array([ 172.02,  -32.87,  -81.97, -152.01, -159.06]): -81.97
array([-124.0, -120.1,   32.5,  100.5,  -26.4]): -26.4
array([-0.756, -1.360, -0.716,  1.842,  1.251]): -0.716
array([ 18.87,   7.45,   3.97, -14.10,   6.96]): 6.96
array([-1.441,  0.407,  0.254, -0.848,  1.322]): 0.254
array([  2.438, -12.304,  18.192,  -8.251, -16.831]): -8.251
---
[267 350 464  31 800 365] --> 267
[ 44 214  85 123 134 192] --> 44
[4198 7918 3319 9624 1088 9429] --> 4198
[783 232 364 101 847] --> 783
[ 464 -600  575    3] --> 464
[355 533 571 199 939] --> 355
[2 6 0 2 8] --> 2
[-33  48 -19  47  40   8] --> -33
[-875  272  714   91  604  286  439] --> -875
---
array([[2, 7, 2, 6, 3, 6, 3, 7, 6, 6, 3],
       [5, 8, 6, 7, 7, 2, 7, 2, 2, 4, 6],
       [1, 7, 2, 6, 3, 6, 2, 7, 6, 6, 2],
       [4, 4, 6, 4, 7, 5, 5, 5, 3, 2, 4],
       [4, 6, 6, 6, 6, 3, 6, 3, 3, 4, 5],
       [2, 6, 2, 6, 4, 6, 2, 6, 5, 5, 4],
       [2, 6, 3, 5, 5, 6, 3, 7, 5, 4, 3]])
2

array([[3869, 8403, 3162, 3548, 9085, 1804, 6979],
       [8117, 3794, 5608, 4531, 6252, 4025, 5151],
       [6504, 6500, 2689, 5947, 6729, 3665, 4728],
       [2241, 7929, 3146, 5289, 4502, 6531, 6659],
       [6053, 6464, 3820, 5851, 5256, 5136, 3643],
       [5876, 4385, 4295, 3170, 8782, 3460, 7096]])
3869

array([[7, 7, 7, 1, 2, 2, 6, 0, 3, 7, 1, 7, 7, 2, 7],
       [1, 0, 6, 6, 5, 7, 4, 8, 7, 6, 1, 2, 2, 1, 3],
       [7, 6, 1, 6, 6, 3, 7, 5, 1, 6, 2, 0, 7, 2, 0],
       [8, 0, 3, 1, 3, 0, 5, 8, 6, 7, 3, 1, 6, 7, 7],
       [8, 6, 1, 6, 4, 1, 6, 6, 3, 1, 6, 7, 0, 1, 7]])
7

array([[7810, 6601, 7508, 7770, 7737, 6826, 7025, 5171, 6400, 5962, 7975,
        6453, 6453, 7567, 4799, 6165],
       [7884, 6813, 6752, 7118, 6522, 7342, 6964, 4316, 6774, 6141, 6121,
        8082, 5912, 6590, 5109, 6497],
       [5599, 6882, 5087, 5720, 5456, 5792, 6157, 6894, 6855, 6701, 4751,
        4937, 6219, 5474, 7800, 6252],
       [6651, 6520, 6168, 6312, 5456, 7307, 6506, 5924, 6574, 6711, 5324,
        6798, 7064, 5920, 6310, 7087],
       [6453, 6465, 6692, 6719, 5814, 7454, 6673, 5252, 6465, 6584, 5727,
        6453, 6951, 6423, 5867, 7251],
       [6523, 6721, 5657, 6324, 6145, 6330, 6487, 6453, 6548, 6322, 6046,
        6020, 5827, 5844, 6782, 6186],
       [6357, 7323, 4609, 6453, 5557, 6011, 6433, 5721, 7158, 6214, 4686,
        5443, 5428, 5413, 7127, 5725],
       [6839, 6672, 6167, 6554, 6683, 6797, 6534, 6029, 6392, 6122, 6816,
        6604, 5731, 6221, 6201, 6523],
       [6453, 6484, 5119, 5698, 7548, 6420, 5474, 9658, 5466, 5029, 9375,
        6453, 4369, 3847, 7871, 6708],
       [8112, 8576, 5072, 8304, 8363, 4563, 7481, 3399, 7871, 5722, 6544,
        6625, 2286, 7540, 5316, 3485],
       [5816, 5868, 6045, 5358, 4363, 7410, 6141, 6788, 6388, 7054, 4645,
        6303, 8319, 5328, 7465, 7940],
       [6543, 6861, 6116, 7002, 7724, 5327, 6671, 6735, 6453, 5982, 7305,
        5775, 4973, 6860, 6395, 5089]])
7810

array([[5827, 7366, 8150, 9228, 5855, 6546, 9228, 8965, 7116, 7051, 4517,
        7248, 6333, 8023, 7367, 7502],
       [7438, 7273, 5149, 6632, 5287, 4664, 5897, 4971, 6281, 5966, 5500,
        7272, 8329, 4503, 8713, 5871],
       [5617, 5202, 6209, 3592, 8805, 5759, 4961, 6109, 3512, 5667, 6074,
        4040, 6499, 3019, 4120, 8499],
       [5363, 5916, 5394, 6690, 5271, 4861, 6411, 6286, 6056, 5122, 6468,
        7456, 8288, 6468, 7121, 4515],
       [5687, 5578, 5263, 5164, 5702, 7330, 6183, 5702, 6599, 7655, 5978,
        5539, 6329, 6607, 5962, 6845]])
5827

array([[58,  2, 28, 60, 50,  5, 60, 86,  9, 11, 28, 59, 43, 38, 16, 88],
       [18, 38, 29, 30, 26, 52, 52, 26, 38, 28, 71, 13, 21, 24, 36, 30],
       [30, 36, 22, 41, 24, 40, 58, 37, 38, 27, 56, 22, 21, 31, 27, 35],
       [33, 54, 21, 31, 28, 13, 42, 61, 32, 18, 16, 65, 21, 29, 25, 12],
       [40, 19, 37, 52, 45, 26, 43, 54, 28, 36, 40, 36, 38, 38, 32, 62],
       [39, 36, 36, 31, 32, 44, 55, 46, 33, 20, 53, 40, 43, 32, 37, 42],
       [48, 45, 58, 44, 47, 40, 30, 45, 40, 55, 21, 53, 58, 47, 53, 47],
       [20, 12, 26, 34, 78, 72, 19, 30, 92, 52, 46, 59, 20, 12, 22, 51],
       [43, 23, 35, 52, 49, 34, 36, 48, 41, 27, 36, 53, 36, 33, 30, 49],
       [77, 18, 46, 56, 37, 14, 18, 26, 22, 13, 34, 33, 59, 73, 39, 37],
       [42, 25, 31, 36, 59, 50, 36, 40, 52, 33, 53, 50, 38, 33, 28, 49]])
58

array([[141, 139, 106,  78, 128, 133, 103, 165, 165, 170, 148],
       [109, 112, 115,  66, 109, 138,  45,  78, 165, 159, 134],
       [116, 135, 137, 156, 137, 176, 158, 128, 120, 123, 125],
       [ 93, 127, 167, 117, 183, 200, 141, 132,  98, 156, 148],
       [ 76, 155, 158, 142, 105, 228,  90, 157, 118, 177, 101],
       [ 68,  63, 180,  75, 165, 176, 113,  96,  40, 186, 122]])
141

array([[295, 464, 321, 734,  40, 533, 441, 492, 506, 511, 590, 627, 518,
        578, 503],
       [529, 529, 125, 420, 283, 571, 524, 471, 409, 481, 308, 518, 545,
        398, 612],
       [452, 439, 360, 293, 666, 384, 539, 483, 697, 516, 456, 557, 506,
        461, 381],
       [482, 481, 444, 631, 624, 543, 467, 499, 662, 568,  34, 544, 502,
        531, 493],
       [571, 519, 607, 546, 549, 516, 518, 603, 561, 486, 538, 509, 495,
        556, 594],
       [695, 585, 159, 404, 611, 540, 489, 534, 346, 479, 783, 540, 438,
        495, 531],
       [422, 507, 394, 523, 434, 522, 547, 550, 614, 492, 596, 475, 562,
        617, 325],
       [515, 546,  70, 489, 567, 560, 561, 565, 534, 579, 562, 542, 403,
        291, 582],
       [546, 537, 710, 733, 260, 419, 573, 526, 562, 529, 733, 518, 619,
        447, 463],
       [422, 566, 512, 573, 484, 564, 548, 499, 363, 396, 599, 550, 456,
        680, 537],
       [524, 456, 893, 650, 286, 491, 497, 474, 343, 562, 131, 488, 571,
        442, 697],
       [568, 368, 602, 555, 316, 517, 519, 559, 531, 559, 561, 542, 451,
        623, 431]])
295
